[[-0.24 -1.55  1.29  1.72 -0.61  1.66 -0.55 -1.27  1.05  2.78 -2.88  2.08
   3.93 -0.49  1.09]
 [-0.19 -0.89  2.46  0.42  0.69  1.00  0.67  0.11  5.58  0.81 -1.27 -0.94
  -2.23 -1.00 -1.08]
 [ 1.23 -3.41 -0.53  1.17 -1.45  1.27 -0.09 -1.61  0.44  1.40 -3.53  0.59
   3.59  0.23  0.93]]
=>
[[ 1.09 -0.49  3.93  2.08 -2.88  2.78  1.05 -1.27 -0.55  1.66 -0.61  1.72
   1.29 -1.55 -0.24]
 [-1.08 -1.00 -2.23 -0.94 -1.27  0.81  5.58  0.11  0.67  1.00  0.69  0.42
   2.46 -0.89 -0.19]
 [ 0.93  0.23  3.59  0.59 -3.53  1.40  0.44 -1.61 -0.09  1.27 -1.45  1.17
  -0.53 -3.41  1.23]]

[[-3.25 -4.57  3.02 -2.48 -1.42  0.84 -1.33  1.27 -3.32]
 [ 0.85  3.94 -1.18 -0.94 -1.58  0.64 -0.18  2.51  4.95]
 [ 2.23  2.70  0.22  1.47  0.25 -4.89  0.95 -1.80 -1.00]
 [ 1.31 -1.30  0.58 -0.04 -1.70 -5.14  1.28 -4.57  0.33]]
=>
[[-3.32  1.27 -1.33  0.84 -1.42 -2.48  3.02 -4.57 -3.25]
 [ 4.95  2.51 -0.18  0.64 -1.58 -0.94 -1.18  3.94  0.85]
 [-1.00 -1.80  0.95 -4.89  0.25  1.47  0.22  2.70  2.23]
 [ 0.33 -4.57  1.28 -5.14 -1.70 -0.04  0.58 -1.30  1.31]]

[[-2.52  0.00 -2.59  0.95 -5.95  0.92 -5.90 -2.78]
 [ 0.85  0.00  0.87 -1.78  4.27 -1.71  4.23  0.97]
 [-2.63  0.00 -2.69  0.86 -0.46  0.84 -0.46 -2.84]
 [-0.41  0.00 -0.42 -0.89  3.89 -0.85  3.85 -0.40]
 [-1.65  0.00 -1.68  0.18  1.68  0.18  1.67 -1.74]
 [-5.63  0.00 -5.75  3.12  5.13  3.04  5.07 -6.03]
 [-4.85  0.00 -4.96  2.70 -3.82  2.62 -3.79 -5.27]
 [-4.98  0.00 -5.09  2.81 -6.04  2.72 -5.99 -5.42]
 [ 0.71  0.00  0.73 -1.44 -5.55 -1.40 -5.50  0.75]
 [-2.06  0.00 -2.12  0.53 -5.29  0.51 -5.25 -2.28]]
=>
[[-2.78 -5.90  0.92 -5.95  0.95 -2.59  0.00 -2.52]
 [ 0.97  4.23 -1.71  4.27 -1.78  0.87  0.00  0.85]
 [-2.84 -0.46  0.84 -0.46  0.86 -2.69  0.00 -2.63]
 [-0.40  3.85 -0.85  3.89 -0.89 -0.42  0.00 -0.41]
 [-1.74  1.67  0.18  1.68  0.18 -1.68  0.00 -1.65]
 [-6.03  5.07  3.04  5.13  3.12 -5.75  0.00 -5.63]
 [-5.27 -3.79  2.62 -3.82  2.70 -4.96  0.00 -4.85]
 [-5.42 -5.99  2.72 -6.04  2.81 -5.09  0.00 -4.98]
 [ 0.75 -5.50 -1.40 -5.55 -1.44  0.73  0.00  0.71]
 [-2.28 -5.25  0.51 -5.29  0.53 -2.12  0.00 -2.06]]

[[ 3.76 -5.50 -5.49 -5.42  4.77  0.06  4.41 -5.76  4.12 -5.45  0.00 -5.55
   4.00]
 [ 3.15 -4.07 -4.09 -4.05  4.26  0.54  3.88 -4.42  3.56 -4.06  0.00 -4.17
   3.41]]
=>
[[ 4.00 -5.55  0.00 -5.45  4.12 -5.76  4.41  0.06  4.77 -5.42 -5.49 -5.50
   3.76]
 [ 3.41 -4.17  0.00 -4.06  3.56 -4.42  3.88  0.54  4.26 -4.05 -4.09 -4.07
   3.15]]

[[-0.93 -1.41  0.03 -3.78 -1.13 -0.48]
 [-4.38 -3.81  3.78 -1.38 -3.68  2.66]
 [-5.78 -4.79  5.66  0.63 -4.77  4.06]]
=>
[[-0.48 -1.13 -3.78  0.03 -1.41 -0.93]
 [ 2.66 -3.68 -1.38  3.78 -3.81 -4.38]
 [ 4.06 -4.77  0.63  5.66 -4.79 -5.78]]

[[-1.99  3.38  1.56  2.42  1.72  0.79]
 [ 0.71  0.70 -3.28  1.28  5.24  0.01]
 [ 2.04  1.69  0.61 -3.32 -0.41 -3.86]
 [-4.28  2.69  1.10 -1.82  0.34 -1.36]
 [ 1.28 -4.22 -0.88  2.68  2.24 -0.33]
 [-0.87  2.28 -3.04 -3.52 -0.74  1.96]]
=>
[[ 0.79  1.72  2.42  1.56  3.38 -1.99]
 [ 0.01  5.24  1.28 -3.28  0.70  0.71]
 [-3.86 -0.41 -3.32  0.61  1.69  2.04]
 [-1.36  0.34 -1.82  1.10  2.69 -4.28]
 [-0.33  2.24  2.68 -0.88 -4.22  1.28]
 [ 1.96 -0.74 -3.52 -3.04  2.28 -0.87]]

[[-5.04  4.34  0.00 -3.30  4.88  5.00 -1.51  3.31 -4.76  3.44]
 [-3.03  4.94  0.00 -1.65  4.62  4.84 -1.41  3.52 -2.73  3.69]
 [ 4.14 -2.99  0.00  2.04 -3.33 -3.74  1.88 -1.84  3.95 -1.96]
 [ 3.30  4.29  0.00  1.97  2.93  2.95 -0.52  3.24  3.61  3.36]]
=>
[[ 3.44 -4.76  3.31 -1.51  5.00  4.88 -3.30  0.00  4.34 -5.04]
 [ 3.69 -2.73  3.52 -1.41  4.84  4.62 -1.65  0.00  4.94 -3.03]
 [-1.96  3.95 -1.84  1.88 -3.74 -3.33  2.04  0.00 -2.99  4.14]
 [ 3.36  3.61  3.24 -0.52  2.95  2.93  1.97  0.00  4.29  3.30]]

[[ 0.05  4.61  0.06  4.57]
 [-2.75 -4.11 -2.67 -4.07]
 [-2.18 -1.52 -2.12 -1.51]
 [-2.19  1.30 -2.12  1.29]
 [-2.72  0.23 -2.64  0.22]
 [-2.61 -6.15 -2.54 -6.09]
 [-2.08  1.09 -2.01  1.08]
 [-1.89 -3.14 -1.84 -3.11]]
=>
[[ 4.57  0.06  4.61  0.05]
 [-4.07 -2.67 -4.11 -2.75]
 [-1.51 -2.12 -1.52 -2.18]
 [ 1.29 -2.12  1.30 -2.19]
 [ 0.22 -2.64  0.23 -2.72]
 [-6.09 -2.54 -6.15 -2.61]
 [ 1.08 -2.01  1.09 -2.08]
 [-3.11 -1.84 -3.14 -1.89]]

[[ 4.53  0.60  4.06  0.00  0.24 -6.05 -6.16 -2.13]
 [ 4.61  2.96  3.87  0.00  1.66 -5.90 -6.00 -1.86]]
=>
[[-2.13 -6.16 -6.05  0.24  0.00  4.06  0.60  4.53]
 [-1.86 -6.00 -5.90  1.66  0.00  3.87  2.96  4.61]]
